(in the rows, 100 means zero)
One turn moves each row of this set onto another row. After a few examples, where does it send each row asked below?
Mudi: [93,85,104,101,92,112,100,114,108,118,111,108,106,97,91,106,76,100,87,79,102,81,85,102,100]
sopo: [65,115,91,95,122,87,84,76,80,95,113,113,80,96,111,102,95,108,101,114,122,111,131,113,65]
rufu: [80,109,81,67,130,109,102,85,110,93,118,113,91,105,120,106,93,112,102,126,111,94,136,102,98]
milim: [73,116,89,79,122,100,89,81,95,91,123,112,83,99,112,107,86,121,98,116,119,104,144,103,86]
vef: [95,80,115,108,89,105,109,116,111,106,110,98,104,92,83,111,82,83,83,86,103,82,76,110,95]
beve: [75,96,117,91,127,81,117,79,112,68,125,101,70,96,91,110,104,60,100,133,128,93,111,126,67]
ruk: [78,104,119,100,116,78,111,87,98,61,119,85,79,88,85,122,101,73,83,135,124,107,121,123,69]
Sus: [102,77,114,106,80,105,109,118,117,102,115,97,106,87,92,115,86,87,88,91,99,90,78,107,96]
niza: [78,100,107,97,125,80,116,86,97,72,105,93,83,97,97,110,115,60,95,140,117,101,104,129,64]
pekad: [64,108,101,87,126,89,89,71,98,89,131,120,67,97,105,101,87,105,106,111,132,101,136,110,70]
mibub: [78,92,106,79,134,90,123,81,122,73,123,106,76,103,101,107,108,61,104,137,120,84,108,121,79]
lof: [70,116,103,95,115,87,86,80,87,81,124,104,78,90,99,113,83,115,89,115,127,115,143,108,73]
posi: [72,111,116,103,111,77,95,83,88,70,124,94,75,86,87,119,89,94,83,121,129,114,132,115,66]
mume: [78,94,94,69,139,99,119,79,124,83,123,114,79,109,112,100,106,74,111,133,118,82,113,116,87]
Ton: [100,81,106,99,83,112,105,115,117,109,116,103,107,91,99,110,83,99,94,88,97,87,84,102,103]
rer: [89,87,110,110,86,103,95,114,101,113,115,105,100,90,85,108,73,101,83,75,106,88,87,103,91]
lup: [81,100,83,73,138,101,116,86,110,90,103,109,93,110,119,100,115,78,109,138,106,90,110,118,85]
zavof: [75,102,87,67,138,103,108,76,120,93,125,122,79,108,117,98,97,91,113,125,120,85,124,109,87]
mota: [76,106,77,72,136,104,102,81,102,99,106,116,92,109,125,96,107,96,109,129,109,93,120,111,85]
Ditu: [83,98,96,83,133,91,122,89,107,79,102,99,90,104,109,106,118,63,101,143,110,92,102,125,76]
fizak: [69,106,90,75,132,99,96,73,108,95,130,124,73,104,116,96,90,105,111,116,126,94,132,108,81]
Ganit: [99,79,118,111,77,101,104,116,112,100,116,95,103,84,89,116,84,89,88,90,102,93,81,107,94]
bom: [102,78,110,101,82,110,108,116,118,105,115,100,107,90,97,113,87,92,91,91,97,86,80,105,101]
buped: [97,80,109,102,91,109,111,117,113,109,110,101,106,96,86,109,82,85,85,85,101,80,76,108,100]
bem: [90,97,97,72,131,100,127,92,120,72,112,95,91,104,105,115,111,71,96,146,109,88,113,117,94]
loz: [88,101,85,64,134,109,117,89,121,84,113,106,94,109,116,108,103,91,100,137,106,86,122,108,101]
Vemaf: [98,82,118,113,74,100,99,114,109,103,118,96,101,83,88,117,81,95,86,85,104,96,85,106,90]
kanil: [85,99,113,88,123,86,124,92,112,62,114,86,87,96,93,121,109,64,88,144,116,96,112,122,81]
nifu: [68,101,119,99,121,77,105,76,101,71,129,103,65,91,89,110,96,74,97,124,135,101,119,122,61]
moro: [90,86,116,113,85,100,99,114,101,109,113,101,100,89,80,110,75,94,81,77,108,88,84,108,90]
Doraz: [91,86,108,105,89,108,97,114,105,117,114,107,103,94,89,106,73,104,86,76,103,85,87,102,97]
tive: [98,83,106,101,80,111,97,114,113,112,117,106,105,89,100,110,80,107,93,83,100,91,89,100,101]
Gegam: [63,106,111,97,122,79,93,72,95,79,132,110,64,92,94,105,90,92,101,114,137,105,130,115,61]
Kif: [95,81,105,100,94,113,107,117,113,115,111,105,107,97,91,106,80,92,87,82,99,79,79,104,102]
das: [93,82,118,112,87,100,105,115,105,106,112,98,101,91,79,111,78,86,81,82,105,87,79,109,91]
Teve: [71,106,111,106,119,73,102,82,85,74,110,96,78,92,94,109,105,73,92,129,124,110,114,127,56]
rinuv: [95,84,115,112,75,103,94,113,106,106,118,101,100,84,92,114,79,103,88,81,106,97,89,103,91]
Zun: [65,113,104,105,118,77,89,78,78,82,113,103,76,91,100,105,98,92,95,120,126,114,124,121,56]
vuk: [97,84,109,106,78,107,92,113,109,110,119,104,103,87,97,111,77,109,91,81,102,94,90,101,94]
nor: [70,113,80,81,130,99,89,78,90,100,111,118,85,105,122,96,97,111,107,119,116,102,129,110,76]

Teve turns into lup
Doraz turns into das
Gegam turns into mibub
Now these:
Ton turns into rinuv
ruk turns into loz

One turn moves each row of this set onto another row. After a few examples, where does it send each row asked below?
bakir: [117,107,128,72,116,106,92,98,94,101,110,117,118,74,86,131,100,113,101,107,107,104,99,93,115,107,91,80,121,100,91]
sez: [115,101,115,89,109,92,88,110,71,120,117,93,94,117,118,119,100,91,104,88,120,125,91,100,89,112,103,85,82,118,124]
vebe: [88,93,93,128,83,113,103,116,104,112,92,108,88,111,131,111,115,139,103,100,94,111,107,105,118,95,92,106,99,89,90]
dovak: [126,107,115,79,121,108,95,96,107,104,90,114,120,80,76,125,104,110,99,109,108,93,95,92,104,111,96,79,121,87,98]
Detob: [117,90,101,86,92,93,81,101,95,117,96,100,106,103,130,106,93,92,105,98,93,118,103,112,88,120,112,98,59,121,108]
vot: [104,89,112,90,88,81,87,113,79,131,108,74,99,110,118,113,99,98,99,98,105,125,109,112,87,121,105,95,85,110,122]
vazo: [82,125,117,100,107,87,98,107,99,88,114,74,85,96,87,97,97,119,116,95,106,97,88,86,87,70,95,115,125,119,102]
Rozo: [82,118,123,102,113,91,95,103,90,88,116,69,95,103,94,94,94,117,111,102,109,104,88,89,89,69,101,105,125,124,91]
zadav: [91,89,62,111,87,85,92,88,99,89,95,119,85,75,94,104,82,96,108,109,90,123,96,90,88,107,90,102,86,123,108]
Zuli: [119,100,115,83,121,113,96,91,105,101,95,117,114,78,84,131,101,112,94,108,107,93,103,98,113,111,93,73,109,85,87]
Gari: [82,117,110,121,88,106,118,116,84,103,104,101,80,103,130,87,104,126,113,104,101,115,101,112,112,91,87,123,105,91,91]
zulo: [89,97,65,115,96,100,87,93,110,101,99,130,91,67,84,111,84,100,101,115,85,120,96,94,95,104,82,103,93,120,109]
vore: [90,99,94,116,94,120,103,121,108,107,92,111,81,112,114,107,110,139,113,102,94,130,94,97,104,95,93,125,119,80,95]
Som: [105,114,91,90,113,76,92,90,114,90,105,108,115,115,104,84,81,85,109,88,82,80,105,99,112,91,111,92,119,73,120]
gef: [100,97,98,121,85,119,99,118,95,110,102,109,89,109,115,95,120,127,94,91,92,112,101,107,114,88,93,122,115,74,80]
Vusu: [92,85,101,117,96,129,102,121,115,101,102,115,94,107,122,109,118,141,107,100,92,113,106,105,116,97,89,117,109,93,102]
lum: [125,89,116,89,93,96,88,103,78,122,113,83,102,117,125,109,97,89,86,99,115,116,91,102,91,112,105,86,80,108,118]
zati: [91,96,65,104,83,88,91,97,102,93,93,121,80,82,85,111,83,99,109,113,98,135,101,82,98,101,92,105,86,123,111]
feg: [124,100,115,75,124,98,87,92,105,93,93,118,112,79,78,129,107,103,92,110,110,97,99,98,115,105,97,83,107,83,93]
Mela: [75,119,103,93,122,81,93,103,93,84,115,79,96,96,95,103,93,108,118,104,96,103,82,84,74,71,104,112,121,120,93]
Rize: [77,114,118,100,120,90,93,104,96,88,109,70,90,108,80,95,92,122,112,101,98,103,85,90,97,72,105,111,127,115,100]
mir: [114,105,111,85,99,88,87,111,85,131,108,94,95,102,107,120,106,83,93,96,123,120,101,105,95,115,103,105,72,118,125]
mig: [100,95,70,109,91,84,83,89,103,99,94,125,84,71,90,104,91,102,112,108,86,127,101,76,91,107,90,103,83,120,113]
zolen: [101,118,75,100,115,75,114,89,107,88,105,118,110,116,112,87,82,85,97,101,91,79,105,105,98,92,119,99,114,80,117]
kugis: [90,104,82,98,100,85,112,85,97,93,102,105,108,116,113,83,79,91,101,84,98,77,107,112,95,88,117,93,116,69,114]
zubi: [109,107,98,103,111,111,111,83,113,104,103,102,116,119,106,100,82,78,116,90,97,85,93,115,102,93,105,77,119,65,106]
Pilaf: [92,118,77,89,96,91,96,82,116,99,100,104,107,116,121,94,79,77,97,91,98,84,98,95,106,99,115,84,109,68,116]

gef turns into vot
zulo turns into bakir
vore turns into mir
Now these:
Rozo turns into zadav
lum turns into kugis
sez turns into zolen
vazo turns into mig
Rize turns into zati
Detob turns into zubi

One turn moves each row of this set onto another row. After a few examples, where does it send each row asked below?
Fot: [91,78,88,97,114,90,55,89,108,101,104,91,102,91,107,96,102,94,109,111,92,83]
boni: [88,80,94,93,109,92,55,90,106,95,103,96,102,94,102,85,102,100,115,119,87,73]
Sadod: [96,86,96,106,111,119,126,104,79,110,100,100,101,88,132,94,117,98,106,105,108,83]
Biso: [101,81,78,94,107,94,93,107,86,73,104,99,102,105,56,91,50,114,103,116,119,67]
Vorot: [94,88,101,98,106,121,129,108,77,102,97,107,99,92,129,83,115,108,110,115,105,78]
kekef: [99,82,112,110,105,86,128,97,64,83,95,90,96,91,117,94,54,111,117,96,122,76]
bonet: [97,87,98,96,106,120,129,111,80,99,96,107,98,92,131,85,114,110,107,115,107,85]
sif: [103,96,73,93,112,80,122,100,114,109,99,91,110,98,61,106,108,89,104,116,119,95]
navik: [98,97,78,99,113,81,119,95,109,114,99,90,113,94,59,105,110,83,109,114,117,87]
Zadus: [103,96,76,83,106,82,125,105,112,98,97,100,108,104,58,95,105,102,108,130,116,93]
kilet: [91,79,93,87,107,91,58,96,107,90,102,100,101,96,102,83,99,105,115,123,87,76]
lavo: [98,82,78,115,116,92,87,95,84,91,106,86,107,93,57,109,56,92,102,96,122,64]
bona: [96,84,85,100,106,95,91,103,80,78,102,97,105,101,53,89,54,108,109,115,116,57]
demu: [99,84,93,103,111,119,127,106,81,107,99,101,100,89,134,97,114,101,103,105,110,89]
Naf: [94,84,85,113,112,94,87,96,79,89,104,88,108,94,53,101,58,93,108,101,119,56]
tob: [104,79,71,95,111,93,94,107,90,73,105,96,101,102,58,101,49,112,97,111,124,77]
Mef: [98,82,111,112,107,85,127,96,64,85,95,88,96,90,117,95,54,110,117,94,122,76]
faris: [89,79,92,96,113,90,54,90,106,100,102,93,103,91,104,90,103,95,113,115,89,76]
Delu: [100,81,109,111,107,86,127,96,66,85,96,89,96,90,120,98,54,110,114,94,123,79]
Koti: [101,82,109,109,107,86,130,98,67,82,96,90,94,93,120,96,53,114,113,96,124,81]
nofam: [105,79,68,101,114,93,92,104,91,80,107,91,103,99,62,108,51,103,93,103,126,80]
Fatop: [101,80,107,110,107,86,129,97,67,83,96,90,95,91,119,97,53,111,112,94,124,82]
Fel: [98,85,93,95,108,121,129,111,83,100,99,106,97,94,134,91,113,109,103,113,108,89]
tezo: [95,100,84,101,109,81,117,94,103,115,97,90,114,94,55,100,113,82,114,117,116,79]
gis: [104,95,72,86,110,82,124,104,114,102,98,96,109,100,61,103,105,96,104,123,118,97]
gutu: [99,81,111,108,105,87,130,97,64,82,95,90,96,92,118,95,54,113,116,98,122,78]
fatep: [92,88,102,103,107,120,126,106,75,106,97,104,100,89,129,86,117,103,111,112,104,75]
dulu: [93,88,100,106,110,119,125,103,76,110,97,101,100,87,130,90,118,98,109,107,106,77]
gigu: [99,99,83,84,102,83,124,105,108,100,95,100,110,104,54,89,108,102,113,134,112,83]
Gopot: [98,83,110,111,107,85,127,96,64,86,96,88,97,89,119,97,55,109,116,93,124,78]
nemu: [94,101,88,97,105,82,120,96,103,110,96,93,112,97,53,92,113,89,116,124,112,73]
Zufi: [100,81,110,108,105,85,130,98,66,82,96,91,95,93,118,93,52,114,116,96,123,80]
dut: [100,85,92,99,110,120,129,109,82,103,100,104,98,91,135,94,112,105,101,108,110,91]
kimoz: [102,79,72,109,116,93,90,99,89,88,108,87,105,95,61,113,52,95,96,97,127,76]
rur: [94,85,88,108,109,94,89,98,78,85,102,92,106,97,51,92,56,100,109,110,116,52]
niban: [94,78,87,84,108,92,59,97,110,87,101,101,99,98,105,85,97,108,110,124,89,83]
Gidut: [95,76,84,93,114,90,56,92,113,96,104,93,102,92,109,99,99,97,105,110,94,89]
pim: [97,76,82,88,113,91,58,96,114,92,104,96,100,95,109,96,97,102,104,115,93,92]
Tabo: [95,101,88,90,105,83,121,101,103,104,94,98,111,100,52,87,110,97,118,131,110,75]
Vizuf: [96,76,83,85,110,92,59,98,114,87,103,100,99,97,108,90,97,108,107,122,91,90]

Fatop turns into gutu
gigu turns into tezo
kimoz turns into Biso
Now these:
fatep turns into demu
niban turns into faris

